The rows below come in pairs that one turn or mirror swaps. Which row does each named row swap with?
rute: [ -1   4  -2 -12  -6   0 -12  -7   2   5  -3  -6  18   4   3   7 -10]
gaka: [  7   1   1  -1   0   2  -4   1  -3   3  19   0   4  -1  11 -12  11]
zedak: [-4  5  6  7 -5  1 -4  2 12 19  4  2 -2  1 14 17 -4]
Rovum: [-13  -5  -1   6   3   7  -8   8   3   0  -3 -12 -17  -4  11  -3  -8]
Paka: [  2 -10  -2  -3  -5  -3  -5 -13   0  -9  -8   8  11  -7  -5   2  11]
noroz: [ -6  13 -10  10   9  10   8  -3   5   2  -7   1   0  11 -11  -5  -1]
bim: [  2   3   2  10   2   2   2   5 -11   4 -21  -1  -3  -2   3   0 -10]
kefe: [ -5  -2   4  13  -3  -2 -20 -13  -6   1  -6 -10  -7  -4   3   6   7]
gat: [  0   4   2   3   1  -7  13  -6  -4  -2   0 -14  -2   3   9   0 -21]
vipi: [ -7   5   2   7   1  -1 -11  -6  15   5  21   5   3  -1   7  10  -1]
Vove: [-11  10   5   8   2  -3   6   5  -4  -5  18   6   3  -4   7   0  -6]
dev: [14 14  5 15 11  1 -3  0  9 -3 -4 -4  7 -8  0 -9  1]
Zupof: [  1   3   0   2  -3 -13  19   0   0  -4  -7  -4   1  -4  -3 -11   4]
piref: [-3 12 -6 -8  3 15  7  9 16 -1  1  2  0 -1  0  4 11]
vapo: [ 13 -11  -7  -3  -5 -11   2  -4   5 -10   7 -10  -4  -3  -4   4  10]
Sufov: [ -5  13  -1   9  -4   3  -1   1   1   6 -23  -1  -4   0   5   2  13]
rufe: [  9 -13  -2   8   2  -5   4 -11   8   4   0 -14  -5   0  10  17  -1]
negep: [  4  17   0 -10   1   4  12   4   7  -7  11  -5 -13  -2   3   2  -6]
loz: [  5   4  -3  -4  -1  -3 -23   2   8   4  -3  -2  -4   0  -8  -2 -15]
bako: [  3  -6   3  -7  -7 -11  -5 -16   0  -5   2  -1 -10 -11   4  11 -12]
sudi: [  1  -3   2  -3  -2   7  -1 -16   7   5  -2  -3 -10   0   9  25   1]
Musud: [ 10  -4  -1  -7   0   1 -12  -6  -8  -3   2   7  10 -11  -5   7   6]
vuta: [-8  5  2 -1 -2 -1  2  0 19  3  0 -1 20  5 -3 11 -6]
Dumom: [ -2   7   2   9   9   0   3  -4  16  19  10  -6 -14  -7   6  -1   7]
neme: [ -4  15  -6   5   4   8   8   8  14   5  -1   0 -18   5   1  -5   3]
mir: [  3  -3  -1   5  -7   3   1   6  -9 -13 -13  -2  -9   7  -2  -5   9]
nop: [ -2   2  10   2   4  -3  -8 -10 -20   1   9  -6   4  -4   2   9  -4]
guzom: [ -3  -3   4  14  -8 -16  -1   8  14   1  12  -6  -3   0   4   9   0]
Kiz: [ 15  10   2  -3   0   6   5  -4  16  11  -8  -4 -13   0   0  15   4]
bib: [  6  -1   4  15   1   5   1  -5  10  -4  -3  -8 -12  -8  -1 -15  12]
zuva: [ -2   4   5   2   2  -1   5 -13 -12  11 -19  -2  -6  -3   1   0  -9]
varar: [-11   2  -6  -3  -4   6  -3  -2  22  -4  10   6  -2   5   8  -7  -5]
Levoz: [ 14   7  -1   6   1   5   2  -2   6   4 -21 -14  -2  -5   4   6  10]
Tivar: [ -6   0  12   1   0   7  -7  -9   5   6 -20   3 -13  -4  13   5   4]
sol: [ -8   0   5  -4  -3   0 -12 -11   0   7  11  -2  -2   0  -2 -11 -17]
Lota: [  4   2  -5  11   1   2 -15 -18   7   7   9   6  -3   4  -3  14   1]
baros: [  3  -2 -11 -12   2   1  15  -3   4  -2   1  -9   6  12   1  -2  -6]
Domon: [-7  3 -4 -3 -2  2 18  0  5  6 -3 -1 11 13 -1  2  9]
Ses: [-10  -3   6   8   3  -6   4   8   8  -6   1  -1 -14  -8   5   3 -18]
nafi: [ -7  13   0 -11  -5   3 -16 -13  -4   5   0   5   9  -4   4  11   5]
bogi: [-11   4   7 -12   2   0  -2  -5   1  10  -3   7  14  -1   0  -7  14]
lelu: [  1   0  -3   5  -5  -3  -2  10   2  -2   7   4 -26  -5   1   6   6]
rigen: [12  3  2 -4  0 -8  7  5  5 -1 18  8 -6 -7 -1 -5  6]
kapu: [ -2  15  -1  -3  -2   7  -3  -7 -12  -4  -6  -3   4   7  -1 -15   5]

Swapped with loz: dev
Swapped with vapo: gat
Swapped with Domon: sudi
Swapped with rute: Levoz
Swapped with vipi: neme

